In the data rows, 128 means zero.
Here are some points, each followed by its number:
[109 146 116 192 201 205  60 113 105 127 129 255 179 168  35 155 135 158
  89 101 117 161 110 138 125 101 101  97 123 140 153  73 196 173 131  52
 145 108 216  67  99 175  83 146  88  80  94 122 132 134 155 109 162 191
 246 112  62  52 197  96 123 150 150 158] 0
[161 147  76 102 116 177 123 137 107 137 142 113 110 163 144 107 136 125
 125 125  86 112 123 117 140 106 159 149 139 121 118 132 161 108 127 153
 111 123  96 147 142 158 151 123 143  94 163  93 120  90 114 132 120 122
 156 157  87 126 104  96 124 129 116 129] 1
[121 128 157 128 125 116 142 101 114 102 127 139 164 146 155 145 125 142
 149 117 124 125 157 109 100 145 123 131 105 112 133 134 134 165 136 129
 106 139 126 138 128 107 116 135 110 148 114 120 114 135 132 109 148 104
 103 138 146 138 121 131 113 117 136 102] 2
[ 75  97 149 171 151 166 129 131 112 153 139 142 169 122 114 124 116 186
 163 111 127 137  71  92 155 112 145 139  77  76 111 130 195 200 107  80
 117 130 210  98 144 115 107 152 130 115  82 125 100 130 127  62 181 162
 157 132  74  67 172 133  90 110 159 192] 3
[216 182   0 106  85 212 111 179 141 136 133  72  81 181  94  94 146  65
  99 136  96  82 144 170 167  72 143 125 195 137 120 142 141  32 134 158
 163 103  62 143 148 226 157 109 183  74 241 116 122  98  95 184 127 108
 197 119  79 147  74  60 193 141 115 148] 4
[108 121 165 140 133 126 136 119 115 115 138 141 147 135 133 124 133 153
 134 113 136 135 112 115 116 137 136 125 104 120 130 138 143 155 131 122
 113 131 140 129 128 115 110 133 111 139 107 122 115  99 133 106 136 134
 121 144 124 125 146 125 110 120 139 123] 5
[ 95 127 159 134 163 102 101  64 124 107 116 178 134 110 125 148 160 123
  85 134 148 146 146 173 119 149  86 125 158 164 177 109  56 146 144 124
 130 169 103 124 131  98 105 150 137 159 107 149 172 165 116 167 155 147
 101 105 129 120  97 162 134 139 105 108] 6
[168 139  88  98 112 113 114 175 143 110 118  91  85 103 117 130 120 113
  95 154 144 134 152 128  66 106 130 130 175 118 112 145  98  77 129 146
 145 125  93 150  98 128 160 113 153  96 150 137 160 127 117 159 129 105
 114 115 132 158 102 131 157 121 120 134] 7
[109 111 170 128 130  76 146  97 137 135 111 115 116  97 149 131 121 105
 130 137 166 122 158 139 125 157 122 121 117 161 143 132  88 131 125 143
 125 162  99 132 114 103 126 121 132 167 114 161 133 134 135 129  95 115
  83 122 189 165 115 162 137 124 121 105] 8
[129 108 155 113 123  95 140 118 132 132 119 122 113 116 142 129 124 112
 138 125 145 121 145 132 153 153 130 133 130 144 134 144  98 123 135 143
 120 121 105 127 132 111 134 122 128 146 106 148 138 131 137 133  96 114
 100 143 184 157 119 146 149 138 111 111] 9
[122  98 144 125 135  61 149 122 156 121 102 118 125 109 150 127 135 111
  84 138 139 128 157 151 112 146 101 134 117 183 144 125  75 121 117 186
 145 146 100 151 115 108 134 118 130 159 116 157 131 140 133 126 110 121
  61 112 185 172 101 150 150 143 122  87] 10
New points follow, each followed by the numbers of its five nearest points above by angle, seen from the average point of the numbered points, nearest first.
[128 135 127 139 130 144 126 127 119 133 131 140 138 133 120 126 131 133
 141 126 136 131 119 129 140 118 130 128 120 126 129 123 146 138 125 117
 130 125 148 120 131 129 120 132 126 120 132 124 119 133 127 119 140 141
 154 127 111 114 140 125 120 136 125 136] 3 0 5 1 2
[126 147 127 135 139 155 117 128 120 130 120 148 131 140  89 127 135 130
 133 117 124 129 115 144 126 113 118 117 127 146 135 120 149 129 145 116
 139 122 141 115 121 139 125 132 123 122 123 119 128 135 138 142 129 143
 170 122 105 110 142 125 130 150 126 129] 0 3 4 1 5
[131 122 121 121 130 121 120 132 127 121 129 133 126 121 127 132 133 127
 120 128 128 134 121 134 127 121 114 133 131 128 141 125 122 125 119 129
 132 132 125 127 123 125 124 133 126 131 131 124 157 129 129 139 147 130
 131 120 120 123 126 128 125 128 119 123] 6 7 10 3 0
[123  99 142 125 108 115 143 128 122 144 149 111 144 108 151 122  78 170
 158 142 123 144 109  72 128 123 161 145 109  59 102 131 160 165 117 134
 114 116 152 137 149 107 119 120 142 111 120 105 101 111 135  70 141 138
 108 141 120 119 140 117  97 103 149 155] 3 5 2 1 9
[141  87 126  29 104  75 174 163 142 159 165  49 110 102 168 111  87 152
 136 150 142 141 137  61 144 114 159 130 138  52  84 166 104  96  83 171
 120 134 119 168 152  98 151  94 162 119 144  99  91 112 105  80 131 117
  49 134 159 158 104 106  93 115 171 144] 7 9 8 1 10
[112 127 119 143 130 155 126 136 124 145 125 133 129 127 118 113 126 135
 140 127 110 126 112 126 140 118 139 130 115 107 125 114 160 138 137 110
 140 121 149 110 132 131 120 135 129 106 122 128 132 127 132 124 137 141
 156 132  97 110 133 125 131 117 130 155] 3 0 5 1 4
[113 110 143 134 138  78 152 117 139 136 134 123 109  98 126 131 122  98
 120 139 151 107 160 147 132 143 130 125 150 168 136 119  77 119 145 132
 137 140 120 115 135 117 116 112 120 171 113 155 128 147 128 154  95 126
  80 132 174 152 116 181 140 134 129 115] 8 9 10 6 7
[101 101 115 131 107 123 174 144 124 157 158  52 119 113 170  97 118 166
 151 143 127 121 117  85 160  96 157 160 116  42  76 149 164 126 116 142
 110 115 157 155 181 116 131 105 138 114 143 115  81  89 118  73 122 133
 107 130 116 110 117  97 130 113 134 169] 3 1 5 2 4
[157 134  95 113 100 159 140 134 129 126 149 115 132 156 153 108 125 139
 151 116  98 116 118 107 138 121 159 147 113  98 102 144 158 132 125 137
 107 114 125 137 154 160 141 129 131 112 149  92 106  92 131  99 137 128
 135 136  99 146 124  87 107 118 127 127] 1 4 3 5 2
[156 138  84 118 122 155 116 147 130 119 117 127 125 147 105 112 148  89
 113 127  98 119 125 177 126 125 125 127 142 170 126 109 123 114 127 119
 137 122 117 134 119 161 123 139 138 117 142 131 153 120 121 155 133 108
 151 113 122 128 107 115 133 156 110 110] 4 1 7 0 6
[137 122  98 111 109 146 144 140 131 145 135  94 111 137 150  98 125 136
 131 142 119 115 108 117 149 110 147 138 134  92 109 141 145 105 114 149
 131 124 125 140 163 133 138 119 157 111 163 105  97  99  95 117 122 126
 124 128 107 135 125 108 126 119 126 153] 1 4 7 3 5
[131 135 112 129 131 127 119 138 132 130 122 120 117 122 110 123 125 120
 121 129 118 131 127 136 135 130 125 121 132 127 136 112 129 121 132 121
 140 124 133 128 122 141 126 132 130 123 126 131 137 136 133 132 125 135
 138 126 125 118 129 127 125 135 127 133] 4 0 7 1 3
[127 139 128 150 142 160 112 116 127 136 119 154 141 140  99 136 137 128
 127 113 111 126 116 135 129 122 116 112 121 145 125 113 156 135 126 113
 141 126 160 115 119 143 117 142 113 119 116 120 133 138 142 116 133 150
 168 120 105 102 147 125 127 137 134 139] 0 3 5 1 4
[122 101 158 115 135  56 144 120 146 134 137 118 143  86 146 135  90 146
 146 137 155 144 124  99 115 140 128 132 115  83 114 135 102 131 120 127
 116 146 125 143 127  93 128 107 139 136 102 123 118 149 130  90 123 116
  71 131 166 135 141 158 111 107 143 132] 8 2 9 5 10
